Each path below is one point turned by a fixed rotation once a step. After each direction that follows a path, write how fast that rotation turns it, in deg/step (0 if it stays still).
Each turn is a multiple of 5 degrees from 10 to 175, or 0.
Each row of a path follows its step; steps can be skipped.
Rotation 1:
step 0: [ -5.5 -10.7 -50.6  -8.6  36.4 -16.5   9.3 -34.6  14.4 -20.9   8.8  -7.0
 -21.0  35.8  -0.2 -12.3 -26.9  17.6  14.7  26.2  23.3 -25.5   0.2 -15.9
  39.6 -25.0  -6.4  39.7 -25.9   5.7  17.1 -30.0   2.7  18.5 -23.9 -48.6
   9.5  30.4  -9.3 -19.2 -40.0 -34.9  31.4 -12.1   5.9  -6.9  -7.8  -3.4
 -11.4  17.8 -29.8  -6.4 -13.1 -36.9  -0.5  17.9  -4.3]
step 1: [ 10.8  13.9  15.6  14.4  -5.4 -29.3 -20.7  35.0  -1.7  -9.3 -20.9  16.1
 -21.4  -0.6 -11.4 -12.7  -4.9   5.3 -13.8  14.6   5.6 -25.8  -1.5  34.5
  16.7 -25.4  -9.6  38.9 -16.5  28.1  31.3  12.1 -22.0 -38.3   6.2  -1.2
 -28.7   6.6   0.3  11.8   7.2 -31.0  12.4  21.6   9.2 -66.2  -6.6   1.6
 -51.4  -5.5 -48.0 -10.7  -7.9   2.9  17.5 -54.4   4.0]
step 2: [-19.8  12.9  14.9  22.7  -6.2 -38.4  11.8 -11.6  32.6 -21.2  11.3  18.2
 -25.7  20.8 -36.2  32.9 -12.3 -37.6  14.9   4.0  29.9 -18.2 -12.7  -9.9
  23.5 -29.8  -6.3  15.2   8.1 -36.1  24.2  12.4  24.1 -15.9 -18.1   2.1
 -27.2  -8.4 -33.7  -3.7  46.3 -24.2  44.0 -15.7   5.7  36.7  -4.0   5.0
  -6.2 -11.4  18.6 -39.0  23.7 -19.6  32.4 -12.3  -4.9]
step 3: [ 25.4  15.2   7.6 -17.8  23.4  -2.4 -27.4  40.1  -8.9  -9.2  -5.3 -16.9
 -31.4  37.6   8.1 -25.0  17.5 -28.6  -1.3  -0.5  35.7   5.0 -13.1 -17.8
 -28.6 -17.3 -14.6  -5.4  18.9  -2.9   3.3  17.9 -27.9  -4.1  -4.1 -12.3
  -2.7  -7.1  -9.7 -63.6  44.4 -13.8  30.7   4.6 -51.7 -17.8 -34.5  43.7
 -16.8  25.7   3.9 -19.9 -13.2  24.0 -15.9   0.7   2.4]
step 4: [-24.0 -27.9 -13.4 -24.5  38.8 -24.2  17.4  13.2  10.5 -40.2 -10.8 -24.9
 -29.7  32.5  -9.9 -16.4  18.5  -1.7  39.0  12.3  13.6 -29.7 -25.1   2.4
  -5.0 -35.2  23.0 -10.1  18.6  -5.7 -22.8  40.0 -16.6 -17.0 -14.2  14.1
   8.6   6.0   8.2 -23.1 -29.1 -45.6  18.2   7.3  35.0 -14.3   6.0 -45.0
  15.2 -26.2  27.1 -24.7   5.2  -2.6 -25.2  17.1 -11.5]
step 5: [ 20.6  46.1 -11.7  11.2  60.4 -35.4   2.3  21.1  13.2 -19.9   3.5  -3.0
  -8.7 -19.9  -0.7   4.9 -21.2  33.1 -20.4  49.1   6.6 -25.7   5.4   8.7
  -6.1 -20.9 -48.1  31.0  15.7  31.1  -5.4  15.2 -18.8  -5.9   5.9  -2.9
  16.7  -4.5 -38.4 -12.3  -6.9 -17.5 -10.1  19.6  14.4   2.9  16.5  -2.2
 -16.6  51.2 -29.1 -18.7   7.7   7.3 -18.7  32.4 -18.7]
step 6: [  0.2  -4.6  54.2 -29.0 -20.7 -12.1  24.9  -8.7  52.1  -9.7  -4.8  24.6
 -23.4   7.3 -31.2   6.4 -10.5  -1.0  12.6 -11.1  23.4 -15.7  14.4  25.9
  44.6  -7.9   4.3  21.2  34.4  34.8  -7.6  10.4   3.9  -0.8 -14.9 -28.1
  18.2  20.6  18.1   1.6 -13.6 -31.3  28.5   5.2   3.3  -4.6   8.5  13.1
 -42.8  -5.5 -25.7 -33.6 -38.2  -7.6  13.3  10.2 -48.1]
step 7: [-10.9   8.2   4.1 -10.1   7.8  -9.0   2.4  21.8  25.5 -34.7   0.0 -23.7
  -9.7  -6.2  11.6  -3.7 -24.0 -43.8 -26.9  -8.5   8.5 -18.6 -18.8  12.8
  13.5   5.9 -39.9  13.1 -22.9  37.0 -16.9 -30.9  27.6 -23.5 -47.9 -22.0
 -48.2  -6.6 -48.0 -16.7  24.2 -13.9  25.0  22.7 -31.2   4.2 -23.1 -12.0
 -31.6 -21.3  -9.2 -15.0  23.1  17.6 -22.4 -23.6  -8.1]
step 8: [  5.5 -10.4  -1.7  -6.7 -21.6  18.0  -5.7  44.5 -14.7 -35.1   7.7 -17.1
 -19.9  67.8 -33.6  34.1 -27.0 -38.2  10.5   3.3   0.5 -21.4   8.7  30.3
 -27.0  -0.9  -4.6  12.1  -8.7 -27.6 -10.2  16.3 -46.0  28.2 -13.4 -17.6
  -4.5  -0.5 -23.0 -24.9   9.6 -31.7   8.5 -39.8  17.0 -12.8  -7.7   4.7
   4.2 -18.8 -17.6 -36.5   1.3  13.5  21.6   0.7 -29.9]
step 9: [  3.2  23.3 -21.8 -25.3  36.0  29.9  -1.6  -9.1   8.3 -26.6  -8.4 -39.7
 -33.0  36.2 -30.5 -16.4  11.2   5.6  11.4  37.1   4.9 -20.5 -25.1 -33.7
  12.9 -65.9   3.8   6.4   3.3  -9.5   1.5   4.8  19.2  -2.0 -14.1   8.1
 -20.9  16.1 -40.4 -28.3  -9.9   8.6  -3.1  36.7 -17.7 -16.4  -5.6  -3.0
  32.9  23.5 -47.9  -6.0  -9.5  -5.6  10.3 -16.4 -22.7]
Directions:
[ -5.0  -3.4  -4.7   0.6  -0.5  -0.4   6.1  -4.0  -0.2  -7.8  -6.4   1.0
   0.2  -4.8  -3.5  -0.7   4.5   8.6  11.8  -7.9   3.0  -6.2  -2.7  -1.3
  -0.6   1.1  -0.1   3.0   4.7   1.8   0.8   8.0   1.8  -4.5 -19.3  -5.3
  -4.5   3.2   7.5  -0.8   3.7   9.0  11.7  -5.8   0.5   7.9  10.8  -1.2
  15.3  -3.1  -3.5   9.8   7.9  -9.2   4.9  -3.2 -10.4]  160
[ -3.4 -17.2  -5.1   4.9   6.7   1.9  -5.8  -1.3  -0.3   1.7  -3.7   0.0
  -0.7   7.6  -2.3   7.7   0.1   0.6  -1.6   5.3  13.3   1.1  -1.1 -11.2
  -5.7   1.7   4.6  -7.3   7.4   4.9  11.8   4.2  -2.0   1.7   3.7   9.0
  -4.2   5.1  -3.1  14.0  16.4   7.7   2.8   3.6   2.5  -7.5   3.3   3.0
  -6.7   0.1  -1.8  -3.1   1.6  -7.1 -11.6   2.4  -1.3]  45
[-11.5   6.0   5.0  -7.8  -3.3  11.1  -2.2  -2.1  -1.5   3.5   4.1  -5.2
  -1.8   3.8  -9.7  -4.1   2.2  -3.0   0.6  -6.7  -8.5   3.7  -3.2   0.1
   1.2   8.9  -0.9   1.5   7.0   1.8  -2.9   2.9  -2.4   9.8  -3.1  10.0
   8.2   2.3 -11.0  -0.5   5.1   4.2 -14.8   3.1  -2.2   4.8  -1.6 -10.1
  -7.2  -5.2 -12.8  10.6   9.9   0.2  -2.7   3.4 -10.9]  10
[  4.0   2.4   4.3   4.8  -5.6  -0.3   0.1   1.1  15.8  -6.5  -1.5  -1.2
   8.4  -4.7   7.4   7.4  -3.3   3.9   1.8  -7.4   3.4  -0.3  -5.4  -4.4
  -0.7   9.4  -2.6 -14.0   5.6  15.6   2.7   0.2  -2.9  -3.6  -2.8   5.6
   4.2  -5.1   1.2 -18.3  -6.9   0.6  -8.6   3.6   6.6  -4.7   2.6   0.5
   1.8   0.9   4.7 -11.4   3.7  -1.2  -3.8   9.8  -7.2]  40
[ -3.5   4.2  14.4   3.6   1.3   0.4  -5.1  -5.3   3.3   6.6   8.6   0.4
  -5.7 -11.6  -6.5  -8.6  -0.7  -0.7 -11.3  -3.5  -2.1   4.8  -3.4   1.4
  -2.6  -4.4   1.3   1.3  -0.8  10.1   5.2  10.6  12.2  -8.2   8.7  -9.0
  -8.9  -1.6   4.7   2.5   0.8   7.2   0.8  -9.5   4.9   6.5   4.3   3.3
 -10.5  -3.4  -5.9 -10.8   2.5  -9.0   5.7   2.8  -1.1]  80
[  3.3  -0.4   1.3  -7.1  12.4   2.4   4.0   7.2  -2.8   7.5   6.0  -9.8
  -3.4   3.5   4.2   6.2   3.1  -1.2  -0.9   0.5  -7.2  13.0 -11.6   0.4
 -10.2  -7.8  14.2  -5.5   3.6  -6.7  -4.3  -1.8  -2.5  -3.0   0.2  -6.2
   2.4  -5.4  -5.9  -7.9   0.9   2.8  -1.2 -10.5   0.2  -6.0   6.5  -8.9
  11.6   8.6   0.3  -3.3  -3.8 -10.2  -6.3  -5.0  -4.6]  70
[  3.2   3.8   5.4   9.4  -5.2  -3.1   8.1   4.9   4.0 -11.3  -1.5   3.0
  -2.1  -2.1  -6.6  11.5  -2.8   5.7  -4.0  10.4  -6.0  -0.5   7.4  -4.1
  -6.1   1.0   1.0  -2.0   7.1  -8.4   5.8   7.7  -2.8   6.8   7.8  -2.5
   4.1 -10.3 -16.3  10.0   1.0   2.1  -2.2  -5.3   2.0   8.2   1.6   4.3
   9.8   7.2  -3.1  -2.7   6.6   6.8  12.4   2.7  -1.9]  115
